500 stands for zero in the data rows.
One hidden rule gives every row of this table a label. Here are some rows, each with its label.
[529 492 618 497 442 476 521 405 394 636 421 633 626 437 511 566 429] 2
[454 464 410 484 532 577 511 632 680 330 640 357 341 633 538 391 521] 0
[505 351 601 445 409 647 586 581 601 442 552 490 476 610 586 525 350] 0
[553 548 525 506 460 415 463 395 359 618 379 558 611 408 407 580 508] 2
[564 627 612 535 510 355 459 250 292 743 333 680 700 299 460 656 500] 1
[467 610 438 592 609 335 457 453 475 549 532 581 479 430 532 431 658] 1
[491 663 469 522 570 363 400 356 355 651 324 531 687 360 318 572 610] 2
[398 566 329 449 562 442 414 600 556 427 494 320 432 513 384 454 615] 0
[473 393 527 444 438 623 565 569 553 448 522 412 500 615 527 549 385] 0
[459 803 449 568 701 310 341 273 298 670 316 535 708 330 333 549 720] 1
[493 372 560 478 441 653 527 596 596 406 576 420 428 621 574 518 392] 0
[549 475 524 418 402 511 447 502 459 512 415 488 593 479 456 534 442] 0
[516 367 544 390 408 678 572 543 550 416 480 401 523 588 505 597 326] 2
[444 575 527 460 456 462 417 358 297 633 279 462 755 388 274 682 493] 1
[492 375 562 473 422 628 574 593 618 404 591 466 433 586 597 508 412] 1
[483 336 600 423 381 667 610 568 597 415 595 481 436 636 587 526 344] 0
[531 452 562 505 492 535 579 492 515 531 546 607 506 495 600 504 468] 2
[501 336 547 482 410 659 608 692 694 318 719 462 262 647 699 363 413] 0
[473 708 396 521 638 354 338 398 381 596 346 461 646 409 270 526 652] 0
[480 522 383 422 412 486 449 617 498 439 423 307 517 513 368 511 536] 0
[560 454 581 517 552 528 569 453 526 537 539 651 481 501 615 496 445] 2
[478 441 477 476 424 579 476 607 579 420 527 382 469 598 483 504 452] 0
[488 578 570 518 488 439 461 247 255 719 289 595 784 359 320 671 498] 1
[462 399 464 501 507 629 546 621 641 334 645 409 358 625 565 402 463] 0
[495 448 483 501 508 553 500 547 620 425 575 458 431 561 549 444 530] 1
[476 701 452 517 601 351 357 364 335 642 324 504 673 385 309 544 624] 2
[425 748 422 546 671 354 332 341 341 638 309 471 709 365 239 578 697] 2
[444 422 482 479 429 613 513 612 598 393 549 347 453 617 495 507 458] 0
[523 264 611 466 347 675 659 633 616 376 658 527 355 622 680 478 285] 1
[517 330 611 409 408 686 596 540 545 419 501 482 521 616 554 596 328] 2
[516 519 614 523 455 475 533 291 283 697 342 645 747 403 430 650 431] 1
[526 505 513 576 630 439 552 421 516 539 567 622 463 443 615 451 563] 1
[459 404 457 523 482 632 540 674 690 291 707 408 297 653 626 376 474] 0
[528 664 533 536 536 329 463 294 293 715 322 630 696 307 404 616 592] 1
[454 597 405 496 509 403 412 491 396 566 369 425 609 443 332 514 557] 0
[438 485 393 512 563 533 496 578 643 383 599 394 365 572 489 436 560] 0
[462 388 429 488 486 631 549 666 655 306 684 412 326 634 626 376 468] 0
[582 558 584 554 553 369 546 310 393 632 470 728 570 357 576 476 568] 1
[550 467 588 510 520 498 549 448 473 574 499 603 545 472 555 522 447] 2
[475 404 575 495 461 610 562 550 581 468 573 538 462 563 619 506 390] 1
[469 521 351 402 473 551 437 630 570 359 495 258 464 592 363 492 533] 2
[556 568 578 518 500 399 516 324 342 687 368 669 657 364 481 617 517] 1
[511 346 586 406 400 694 580 563 542 424 498 438 508 613 551 593 325] 2
[493 630 407 581 564 336 440 454 435 550 492 554 500 398 490 417 677] 1
[535 329 590 490 396 628 619 592 605 437 650 568 371 560 708 476 340] 2
[492 627 396 526 555 386 396 526 452 497 464 440 465 457 398 457 608] 1
[580 493 694 587 512 397 614 254 406 712 477 876 602 375 627 554 464] 0
[478 566 451 491 497 438 458 505 462 529 418 464 524 449 396 458 568] 1
[425 462 373 458 506 606 498 635 653 315 590 259 375 658 451 468 536] 2
[447 305 513 465 408 668 584 686 676 314 681 386 310 656 624 429 400] 0
[444 710 332 543 637 342 292 521 478 502 456 386 499 444 337 429 690] 1
[578 644 563 593 578 313 491 283 378 679 393 718 610 305 554 488 605] 0
[552 510 539 478 460 449 498 436 400 594 412 564 597 411 437 569 479] 2
[440 700 434 497 598 368 371 367 303 649 285 453 734 384 234 635 617] 2
[464 585 411 542 557 408 431 526 500 493 492 464 480 424 449 429 616] 1
[551 574 545 523 492 406 489 327 336 666 343 585 674 372 423 607 480] 2
[565 492 550 586 593 464 578 366 477 583 555 703 501 429 630 475 535] 1
[483 365 562 402 407 672 566 561 586 388 560 397 458 653 541 558 361] 0
[521 485 521 487 490 482 491 512 505 516 487 537 514 484 474 487 458] 0
[438 692 411 479 575 382 379 417 358 597 305 415 659 426 240 572 638] 0
[493 560 543 504 482 424 450 379 322 643 334 560 706 394 349 644 483] 2
[510 678 438 633 609 268 437 348 387 615 463 662 548 343 521 429 711] 0
[465 380 547 495 476 627 552 603 629 386 652 477 365 611 623 426 446] 1
[487 548 593 492 480 445 473 310 298 661 314 581 744 377 353 690 469] 1
[507 571 419 511 506 416 435 506 434 544 405 441 547 435 349 497 562] 1
[471 506 438 534 570 530 508 580 641 409 650 474 347 557 575 408 529] 0
[468 423 484 396 433 660 527 638 590 374 528 292 450 632 447 546 382] 2
[533 410 612 540 525 564 556 508 591 472 589 588 431 543 688 443 466] 1
[494 311 548 479 368 672 600 673 637 342 705 478 299 650 660 420 374] 0
[539 585 576 534 494 406 475 296 296 702 323 613 692 378 427 653 498] 1
[525 467 586 510 498 536 534 477 484 535 535 634 498 490 603 522 453] 2
[541 643 467 598 588 315 458 340 398 620 452 679 551 337 520 406 651] 0
[487 421 523 499 459 599 534 591 595 429 572 473 458 592 550 514 431] 1
[551 688 454 544 626 316 428 354 358 627 395 587 602 336 466 490 664] 1
[567 445 632 533 517 504 608 382 459 594 515 726 546 470 650 544 429] 1
[507 640 490 527 567 355 405 410 400 602 388 528 600 360 411 515 622] 2
[473 497 411 498 546 494 460 555 571 460 532 453 442 489 477 452 556] 1
[433 532 358 459 490 501 424 607 585 384 510 272 446 559 377 453 540] 0
[487 410 506 515 475 622 556 628 649 360 667 465 349 614 632 412 442] 0
[534 637 454 562 564 352 444 400 402 595 413 560 557 380 461 506 642] 2
[479 365 554 421 417 697 585 626 597 369 560 315 440 668 536 559 356] 2
[455 322 490 433 388 735 558 737 649 292 642 293 339 742 544 500 373] 2
[481 350 547 437 435 655 575 610 610 379 599 387 412 665 565 503 384] 0
[494 317 563 483 386 657 639 649 628 364 693 493 319 627 673 437 362] 1
[454 344 490 394 420 753 559 720 605 289 540 233 382 739 458 553 373] 1
[490 435 532 493 486 558 509 551 563 468 538 489 488 534 537 500 441] 1
[429 545 358 419 432 524 417 642 545 389 444 206 474 573 309 517 521] 2
[482 514 435 534 584 468 499 510 552 470 564 465 413 496 510 457 564] 1
[546 609 502 618 588 308 486 375 443 601 512 677 523 348 573 408 651] 0
[453 663 304 498 573 371 349 550 478 454 453 384 486 498 328 455 661] 1
[514 644 488 522 563 381 399 362 332 644 326 510 658 375 340 593 575] 2
[459 340 523 436 424 682 565 661 625 359 595 401 397 661 544 511 377] 0
[423 506 369 500 547 508 473 587 608 407 569 370 400 557 464 434 566] 0
[482 661 461 515 540 380 396 405 363 604 315 456 667 420 302 590 609] 0
[484 359 539 460 429 651 545 621 598 387 608 395 405 638 588 501 411] 0
[479 284 574 459 366 678 589 681 629 346 668 438 358 671 627 453 351] 0
[519 305 577 432 385 659 593 598 597 388 621 487 389 620 619 498 322] 0
[537 629 545 523 528 351 443 351 340 658 339 575 633 356 398 574 575] 2
[466 518 388 416 435 558 446 638 528 409 442 271 495 571 369 523 483] 2
[483 342 562 456 404 663 580 593 606 410 596 438 421 637 568 513 354] 0
[519 490 509 457 442 505 487 535 485 506 418 493 559 526 423 490 453] 0
[475 687 420 527 584 357 384 435 427 580 377 449 596 407 331 534 644] 0
[538 374 588 406 417 622 573 481 491 478 436 495 583 531 499 601 336] 2
[509 454 417 502 531 574 508 659 670 345 684 461 284 632 607 381 503] 0
[495 545 459 477 481 422 438 471 411 561 378 456 591 440 375 517 511] 0
[518 545 534 530 493 412 506 355 323 676 367 603 658 395 471 624 503] 2
[440 657 342 523 609 355 356 511 480 488 469 402 473 454 373 426 669] 1
[519 566 475 512 516 401 480 458 412 588 412 516 560 396 440 502 532] 2
[518 439 545 516 487 561 535 546 550 479 548 514 469 513 559 480 454] 2
[471 301 528 440 384 703 584 661 652 362 608 401 376 639 557 513 348] 0
[454 726 372 532 646 349 347 452 411 559 388 452 591 407 337 482 682] 2
[525 608 443 560 580 353 455 428 424 574 471 589 516 390 517 454 645] 1
[488 666 401 587 616 308 413 417 449 580 468 596 533 385 467 412 689] 1
[432 479 339 448 537 601 455 641 642 314 592 272 384 651 434 439 534] 2
[572 402 631 534 539 567 594 442 543 529 617 693 433 506 724 478 448] 1
[522 623 502 525 542 366 448 356 355 638 371 579 615 381 433 522 559] 2
[526 492 490 453 451 466 467 476 425 545 405 500 606 464 382 552 471] 0
[516 612 458 532 564 378 451 426 384 609 389 537 582 371 401 502 594] 2
[508 286 580 486 364 658 634 663 666 362 694 529 320 574 717 422 327] 1
[507 464 537 570 595 534 556 557 645 425 678 557 327 572 662 401 524] 0
[433 522 373 411 437 593 413 678 566 363 489 214 438 625 377 508 487] 2
[524 265 661 450 358 679 642 538 580 429 557 566 459 623 640 525 268] 0
[420 498 386 489 558 519 442 602 638 363 621 363 368 597 471 434 537] 0
[546 673 471 542 584 330 447 333 352 657 370 593 632 342 427 535 660] 1
[456 511 467 535 589 490 523 505 623 459 616 519 382 523 563 466 560] 1
[456 680 391 547 569 371 372 481 442 539 414 425 548 420 354 452 652] 2
[493 300 511 483 370 677 599 695 680 320 685 423 298 628 660 414 355] 0
[480 715 420 552 608 347 350 410 379 592 368 476 616 415 320 501 654] 2
[497 441 454 509 519 567 518 670 717 344 724 464 269 632 682 365 514] 0
[526 485 528 488 453 482 495 520 465 547 448 515 536 461 444 538 471] 0
[461 419 507 494 495 608 536 618 651 359 645 427 386 616 580 424 467] 0
[489 378 583 499 455 599 562 523 551 476 569 579 457 543 657 503 374] 0
[570 526 490 518 516 417 513 417 372 608 426 583 567 409 472 544 532] 2
[569 653 501 543 564 357 440 342 358 649 368 555 624 338 436 523 577] 2
[533 535 479 520 546 428 509 454 441 577 453 596 513 419 510 501 571] 2
[485 321 583 474 410 647 597 597 606 417 625 491 419 616 608 488 342] 1
[558 569 555 562 506 384 521 370 370 630 414 646 579 357 503 527 510] 1
[567 549 538 508 487 407 511 403 387 592 400 584 586 415 474 550 524] 2
[534 646 544 521 543 353 466 300 331 696 342 626 688 326 434 612 546] 1
[447 448 465 484 494 587 493 594 599 383 590 369 418 605 488 455 496] 0
[488 544 615 517 463 447 521 278 300 682 320 633 737 381 420 666 446] 1
[420 500 356 435 495 584 443 655 596 327 551 225 422 655 397 484 541] 2
[491 378 610 478 436 594 581 509 569 485 563 531 482 543 597 525 387] 0
[525 588 474 500 467 393 473 413 390 631 360 524 622 409 391 595 545] 2
[477 494 454 516 489 485 486 537 537 492 523 467 467 506 457 473 512] 1
[531 395 590 498 510 580 586 602 644 384 693 583 302 581 718 377 463] 1
[533 598 468 565 568 371 458 440 410 582 441 585 528 398 506 447 609] 1
[587 417 672 517 488 529 615 403 470 601 548 721 535 475 671 545 394] 1
[585 503 623 551 510 431 587 330 423 630 473 743 569 386 591 560 499] 1
[513 589 447 521 548 372 450 448 429 585 419 525 542 378 449 479 599] 2
[553 545 636 516 496 409 525 290 301 721 388 699 651 371 535 639 470] 1
[438 412 477 495 487 629 526 612 630 368 611 411 395 629 550 434 462] 0
[474 524 408 438 397 473 413 559 458 497 369 356 568 500 307 541 491] 2
[529 472 517 593 588 471 582 428 519 528 577 637 474 454 620 466 534] 1
[537 643 437 589 596 318 469 367 412 609 419 610 566 327 504 470 647] 1
[512 537 487 508 478 403 493 457 372 593 403 515 566 439 437 525 522] 0
[578 545 584 599 567 371 544 317 440 620 478 765 551 318 588 433 553] 0
[411 715 333 463 585 403 302 470 380 571 300 294 681 470 205 574 642] 0
[499 371 543 423 447 648 552 555 554 420 534 401 467 625 541 569 376] 0
[570 510 572 625 603 374 596 329 500 595 580 759 499 362 673 384 585] 0
[569 509 660 564 508 413 555 296 379 688 423 754 616 366 576 574 473] 1
[504 647 429 532 575 360 416 445 407 591 402 486 566 424 382 471 613] 2
[497 493 422 363 409 584 462 607 453 424 389 302 536 545 377 564 458] 2
[568 453 677 513 453 508 567 351 421 629 423 715 639 457 600 587 396] 1
[498 446 545 516 555 570 550 544 615 453 615 532 406 547 601 436 510] 1
[488 386 515 478 450 616 548 596 624 384 645 512 367 593 639 429 450] 1
[497 357 524 504 433 642 582 629 666 346 697 491 313 591 692 379 426] 0
[493 448 526 533 581 551 546 511 605 449 621 550 399 540 638 433 507] 1
[434 493 368 466 526 550 491 646 662 307 635 333 335 647 503 401 553] 0
[458 558 451 416 420 455 427 480 372 544 312 410 648 450 292 618 506] 2
[531 468 479 419 425 589 511 592 502 433 445 373 514 565 431 538 423] 0
[513 633 445 510 559 380 411 454 423 588 380 472 591 382 362 511 596] 0
[418 626 307 475 528 426 361 616 504 398 454 253 461 507 297 467 614] 0
[486 503 432 488 479 494 442 573 522 454 467 406 500 516 394 473 504] 0
[568 273 629 486 386 611 670 578 616 445 690 646 336 554 785 448 332] 2
[485 362 514 497 442 631 567 609 638 403 631 466 396 608 601 459 391] 1
[526 520 468 496 522 447 511 462 480 499 493 526 504 460 515 497 537] 2
[462 677 444 507 576 377 345 392 349 633 313 456 678 411 280 572 622] 0
[540 396 608 507 471 596 575 523 569 457 628 607 418 538 682 471 405] 2
[522 331 592 481 424 631 626 600 626 395 686 561 329 560 732 415 349] 1
[530 504 545 488 465 462 485 435 421 587 428 584 580 448 466 531 470] 2
[493 380 545 491 452 627 566 606 634 427 623 486 398 578 616 450 406] 1
[550 510 577 522 477 464 533 399 376 618 425 634 606 421 517 578 466] 2
[478 696 387 541 608 340 401 415 398 595 391 496 594 390 382 487 642] 2
[535 670 454 572 590 338 424 401 389 602 390 537 583 364 441 480 646] 2
[498 473 450 492 531 540 494 613 685 349 687 466 285 627 623 366 519] 0
[522 612 556 512 518 395 451 289 284 718 309 595 710 370 381 676 505] 1
[548 542 490 504 503 404 510 420 393 583 453 613 532 401 512 501 515] 2
[506 464 521 532 598 556 540 550 594 426 638 565 400 536 628 432 485] 1
[578 440 606 587 578 528 596 436 575 533 636 692 418 499 737 446 507] 1
[536 686 451 538 575 351 421 380 366 616 379 538 604 364 409 526 631] 2
[547 408 630 515 540 558 565 462 533 520 552 650 484 507 648 509 423] 2
[526 625 508 523 537 385 439 340 298 656 315 557 689 388 343 610 573] 2
[497 273 536 487 358 675 588 649 619 355 664 454 354 641 633 473 328] 0
[466 384 466 503 483 621 537 653 654 330 668 451 338 647 589 388 470] 0
[481 325 555 448 395 664 601 604 621 388 615 443 403 638 586 476 381] 0
[533 451 493 555 564 538 560 569 654 423 683 573 319 590 680 379 498] 0
[507 294 575 477 395 669 623 632 619 387 647 473 361 606 652 455 338] 1
[542 314 601 494 378 630 627 642 641 391 695 567 312 588 716 400 386] 1
[463 437 490 473 528 594 485 592 643 383 616 450 399 574 561 429 468] 1
[499 580 458 503 531 405 440 490 441 537 426 485 536 445 411 455 564] 2
[518 635 495 604 593 295 497 346 389 658 436 671 573 290 538 449 656] 0
[498 524 458 565 577 414 485 453 558 493 555 550 444 461 549 446 603] 1
[459 665 428 511 587 374 384 447 387 564 346 441 614 414 309 527 623] 0
[557 586 540 531 492 403 490 380 352 631 399 609 596 395 476 576 527] 2
[526 316 575 509 406 634 644 588 635 409 694 603 321 571 738 429 343] 1
[456 484 407 369 441 620 476 665 553 363 463 194 468 624 359 567 456] 2
[507 597 443 550 586 374 491 424 439 564 477 560 513 391 516 439 637] 1
[490 489 428 494 536 542 521 661 695 336 694 445 250 629 645 350 518] 0
[532 311 654 469 366 627 656 572 584 441 639 634 390 576 715 495 337] 2
[435 450 373 410 498 637 467 705 629 288 582 206 375 710 433 499 486] 2
[540 528 565 520 488 429 518 366 353 645 405 638 641 408 470 607 461] 2
[457 394 514 454 427 642 526 616 606 388 593 393 436 662 531 491 408] 0
[513 645 503 509 547 369 426 377 383 643 338 519 639 396 368 572 565] 2
[521 561 573 482 502 409 460 316 307 682 316 583 705 382 356 642 511] 1
[476 623 406 519 536 381 394 499 449 524 407 429 541 446 342 470 606] 1
[489 491 519 581 614 491 571 464 603 480 645 617 404 515 646 441 565] 1
[470 551 463 473 428 438 427 467 380 570 367 455 631 434 322 578 510] 2
[482 467 427 415 414 568 491 616 534 428 452 295 492 570 419 559 464] 2
[461 455 394 494 517 604 481 642 653 337 632 376 360 627 517 395 493] 0
[462 368 477 436 430 699 536 661 602 356 544 310 419 679 448 551 402] 2
[467 458 501 502 488 540 467 529 553 451 557 470 458 565 500 462 463] 1
[459 425 399 508 528 604 508 698 740 259 697 371 271 683 568 351 501] 2
[445 487 411 445 514 548 462 617 598 366 548 298 424 615 431 444 531] 0
[452 410 484 484 522 615 528 650 655 324 661 464 325 641 599 388 495] 0
[529 606 461 559 573 366 454 425 419 540 429 538 525 385 479 449 628] 2
[501 419 566 483 477 569 552 523 556 498 560 531 497 533 562 510 396] 1
[548 619 517 529 548 379 472 378 362 635 366 552 597 379 431 572 550] 2
[403 465 344 449 535 608 452 674 623 295 575 268 382 655 430 427 532] 2
[493 437 516 454 449 612 503 564 560 443 503 396 484 578 494 541 428] 0
[520 598 494 497 525 390 455 401 379 624 360 493 609 392 396 551 545] 2
[485 262 627 403 348 713 638 601 572 387 595 507 422 634 603 550 279] 0
[496 396 531 527 509 599 590 640 654 356 712 507 292 609 691 350 456] 0
[524 495 618 479 453 482 533 377 379 625 399 630 662 442 464 568 430] 2
[521 361 614 508 435 603 618 543 590 446 641 583 411 540 695 497 388] 2
[556 548 524 501 478 407 480 414 425 575 432 592 554 420 480 510 531] 2
[461 523 502 459 427 461 447 413 364 590 333 505 689 440 302 643 473] 2
[534 498 578 497 468 469 531 431 420 569 450 621 560 447 501 520 458] 2
[577 474 641 561 562 479 596 355 480 615 551 736 523 446 667 502 441] 1
[487 389 500 508 481 616 531 622 671 365 640 452 382 627 589 439 483] 0
Which label does each new row get?
[426 577 326 494 553 443 405 585 582 423 515 326 433 509 418 428 600] >> 0
[555 647 552 551 562 344 481 305 333 695 359 656 645 301 471 566 561] >> 1
[479 691 498 515 591 378 385 275 267 698 266 538 761 372 264 681 599] >> 1
[470 401 494 485 454 633 502 596 598 393 553 362 448 620 518 533 407] >> 0
[520 675 424 600 610 321 451 387 430 608 440 597 556 377 485 445 674] >> 1
[468 483 412 497 552 556 493 625 675 356 656 395 324 603 542 372 536] >> 0
[455 737 428 529 624 364 322 361 325 641 292 445 721 385 226 600 644] >> 2
[510 268 563 439 341 688 621 651 637 348 648 446 341 642 640 452 318] >> 0
[473 392 458 467 468 635 528 683 667 295 672 352 334 664 566 395 478] >> 0
[446 418 444 480 468 630 516 612 625 360 605 385 404 621 525 454 494] >> 0
[480 543 434 522 550 423 481 495 500 505 477 502 482 446 450 477 569] >> 2
[496 524 507 486 464 431 454 440 364 597 381 536 642 417 377 567 481] >> 2
[473 335 453 450 416 689 582 718 679 298 661 342 326 724 568 466 412] >> 2
[460 595 389 499 549 393 400 503 466 504 437 427 500 467 388 431 611] >> 1
[521 429 541 468 451 554 533 504 567 492 530 513 513 535 533 515 435] >> 1
[462 382 501 464 445 646 557 616 616 372 606 384 418 630 535 476 462] >> 0
[454 735 330 529 616 347 319 511 451 510 411 347 543 442 282 479 700] >> 1
[548 550 534 501 495 411 491 440 408 591 433 552 563 416 478 541 528] >> 2
[552 461 576 444 447 528 509 462 474 535 427 555 603 502 472 548 393] >> 2
[568 585 567 506 506 378 475 345 327 666 382 628 629 371 472 624 502] >> 1
[466 423 473 418 449 634 488 608 579 408 518 328 472 616 463 537 435] >> 2
[504 366 531 487 437 636 576 681 694 327 707 453 254 614 692 357 426] >> 0
[562 531 521 499 480 410 496 374 357 628 389 601 610 400 441 577 521] >> 2
[487 703 430 537 618 344 382 373 366 623 320 471 652 397 306 532 646] >> 2
[553 518 535 567 580 401 542 393 443 571 501 662 507 406 588 464 562] >> 1
[484 419 497 380 427 669 545 567 518 397 464 330 495 603 444 577 395] >> 2
[470 660 369 569 579 354 403 499 419 521 457 467 489 420 407 452 659] >> 1
[505 583 600 524 477 415 503 257 267 718 318 658 719 374 440 669 500] >> 1
[494 702 402 539 629 341 406 412 394 588 397 488 585 380 410 475 669] >> 2
[491 430 492 512 512 583 566 652 687 314 688 444 299 645 612 379 478] >> 0
[491 669 476 523 580 374 390 396 361 642 335 505 656 393 321 539 582] >> 2
[465 491 358 378 434 629 433 688 579 349 470 149 459 644 375 565 459] >> 1
[478 375 517 494 462 630 550 618 649 369 653 465 357 609 633 412 428] >> 1
[555 557 585 519 488 425 524 320 340 689 376 675 665 394 490 645 475] >> 1
[559 589 482 574 559 360 503 422 419 584 468 629 524 382 537 424 603] >> 1
[491 594 498 514 528 384 439 414 411 613 394 526 588 382 398 547 578] >> 2
[494 750 362 624 648 277 410 402 416 582 464 554 539 384 467 437 725] >> 1
[564 660 511 526 558 350 430 311 317 685 334 603 647 341 411 567 577] >> 1
[473 363 515 482 487 618 536 617 602 396 630 450 384 626 638 458 462] >> 1
[494 619 517 483 503 392 423 392 321 654 323 503 683 398 343 622 501] >> 2
[494 646 427 504 568 371 373 465 429 570 396 477 597 391 371 505 606] >> 0
[469 375 479 467 415 673 526 667 642 361 616 368 379 669 538 485 434] >> 0
[494 403 518 526 490 600 581 647 669 339 698 515 295 610 676 349 469] >> 0
[455 429 464 489 482 610 519 636 634 348 632 420 379 626 556 418 464] >> 0
[575 597 517 556 578 349 507 354 393 622 445 668 553 351 551 483 576] >> 1
[569 564 593 516 490 397 514 335 361 679 388 658 613 382 492 581 509] >> 1
[538 658 489 623 592 282 462 342 399 638 453 699 572 304 554 425 668] >> 0
[511 334 636 470 394 637 611 528 589 454 605 574 436 565 660 513 337] >> 0
[510 494 473 442 447 486 484 549 516 472 431 443 531 503 412 500 486] >> 0
[491 289 602 439 351 671 597 574 604 405 577 513 444 619 608 539 299] >> 0
[573 508 601 544 495 430 553 348 395 648 473 705 565 398 588 543 480] >> 1
[526 280 629 453 384 647 644 545 559 452 616 612 424 589 701 504 320] >> 0
[442 589 401 457 469 437 395 525 415 501 357 325 598 473 292 560 543] >> 0
[484 361 571 499 423 635 571 544 589 442 593 500 449 600 601 512 367] >> 1
[492 601 444 493 539 387 412 484 417 561 391 453 571 430 381 482 581] >> 0
[520 343 640 451 436 634 584 500 569 477 553 551 500 573 607 559 340] >> 0
[483 420 545 512 507 586 557 550 592 444 602 516 423 535 617 454 461] >> 1
[480 432 512 497 525 593 516 629 667 356 668 470 332 615 620 391 495] >> 0
[546 606 548 540 502 364 487 305 308 693 349 639 657 351 457 609 518] >> 1
[493 347 524 467 405 653 581 640 643 379 663 511 356 633 638 427 390] >> 1
A new table starts here. Its rows get labels from a new hidden rule, each label after its row.
[373 634 594 391 805 515 511 415 491 488 246 641 341 623 349 390 510] e
[334 604 544 672 428 516 603 440 573 531 586 377 547 444 510 530 656] e
[481 391 684 567 375 652 447 420 468 455 505 455 552 500 609 496 498] d
[668 506 606 601 564 473 563 411 463 562 413 534 667 574 578 561 370] e
[591 437 512 311 665 595 238 642 503 507 451 512 438 528 525 519 510] d
[419 565 415 415 484 506 661 697 596 450 562 550 474 488 545 536 595] d
[844 397 399 572 395 437 431 665 384 699 539 257 616 354 601 626 533] d
[606 496 221 732 297 426 628 658 646 431 870 285 799 393 888 412 390] e
[580 330 440 660 217 485 404 606 691 658 683 377 746 461 753 568 290] e
[570 440 574 639 443 579 273 306 496 371 520 453 598 453 701 406 566] d
[414 661 648 353 622 467 378 255 422 352 328 744 349 722 323 408 624] e
[481 544 360 327 651 481 597 455 432 358 589 656 355 504 427 476 567] d
[484 564 618 650 335 503 721 481 380 504 604 393 430 625 438 423 556] e
[486 467 289 413 572 541 501 502 460 441 533 507 608 357 422 541 494] d
[581 585 419 540 471 452 618 468 715 495 679 402 592 472 667 303 476] e
[459 502 470 518 512 575 524 517 698 491 494 561 545 566 637 518 384] e
[409 431 546 437 512 657 491 521 813 538 512 610 470 538 557 546 408] e
[499 503 590 504 595 560 312 372 631 431 424 603 393 637 512 350 520] e
[527 336 439 548 411 457 455 636 526 617 580 491 555 439 544 770 470] d
[585 637 533 748 319 252 550 281 406 728 617 334 615 447 671 326 458] e
[601 425 596 561 414 608 562 457 531 416 501 434 477 503 563 458 493] e
[533 406 598 446 464 658 345 475 686 388 491 661 334 495 410 411 421] d
[578 386 632 493 515 593 430 403 473 384 498 611 413 509 464 539 578] d
[638 495 536 595 586 552 362 351 464 299 576 555 529 447 622 483 501] d
[595 331 404 521 387 505 371 605 515 580 510 516 599 397 534 707 403] d
[397 665 755 285 667 552 597 301 438 364 248 696 290 705 194 517 650] e
[609 294 431 548 335 625 544 600 601 598 629 533 608 491 568 619 414] e
[576 494 288 495 486 435 460 668 446 570 528 400 694 355 535 657 387] d
[347 480 626 596 415 628 482 392 704 399 589 580 484 755 515 414 512] e
[574 543 368 518 632 483 647 697 401 522 387 315 566 398 420 675 434] d
[423 520 554 584 449 421 503 487 602 519 483 497 497 726 552 397 477] e
[649 698 391 528 417 539 645 460 663 512 694 402 524 489 509 462 493] e
[516 352 396 350 596 501 533 615 426 556 419 641 478 512 235 672 470] d
[511 439 335 386 522 550 559 583 462 581 541 473 567 354 353 583 663] d
[403 512 392 401 507 562 499 590 670 404 572 559 443 464 468 360 607] d
[443 597 601 540 489 469 620 380 392 555 446 428 596 313 522 407 437] d
[451 505 591 767 386 412 436 335 335 536 639 350 624 492 564 425 520] d
Which label does each new row get?
[576 624 609 467 604 487 616 524 374 528 378 417 454 420 605 583 515] >> d
[451 574 413 389 689 419 534 501 408 541 470 519 413 369 402 564 513] >> d
[574 451 371 510 417 451 520 680 522 431 439 570 473 357 491 605 515] >> d
[442 621 373 372 571 468 570 530 615 434 595 594 387 526 375 532 567] >> d
[432 185 453 523 395 564 324 580 550 482 531 563 552 454 500 651 482] >> d
[414 395 574 371 624 588 490 499 616 414 413 686 229 547 477 536 374] >> d
[499 565 415 343 551 520 473 639 590 495 610 500 454 394 440 364 557] >> d
[640 476 374 408 404 439 483 769 550 627 606 366 607 398 525 630 500] >> d
[467 461 482 629 369 525 584 417 451 568 478 407 710 493 425 501 487] >> d
[527 597 619 596 423 422 466 362 373 616 622 446 607 479 492 420 509] >> d
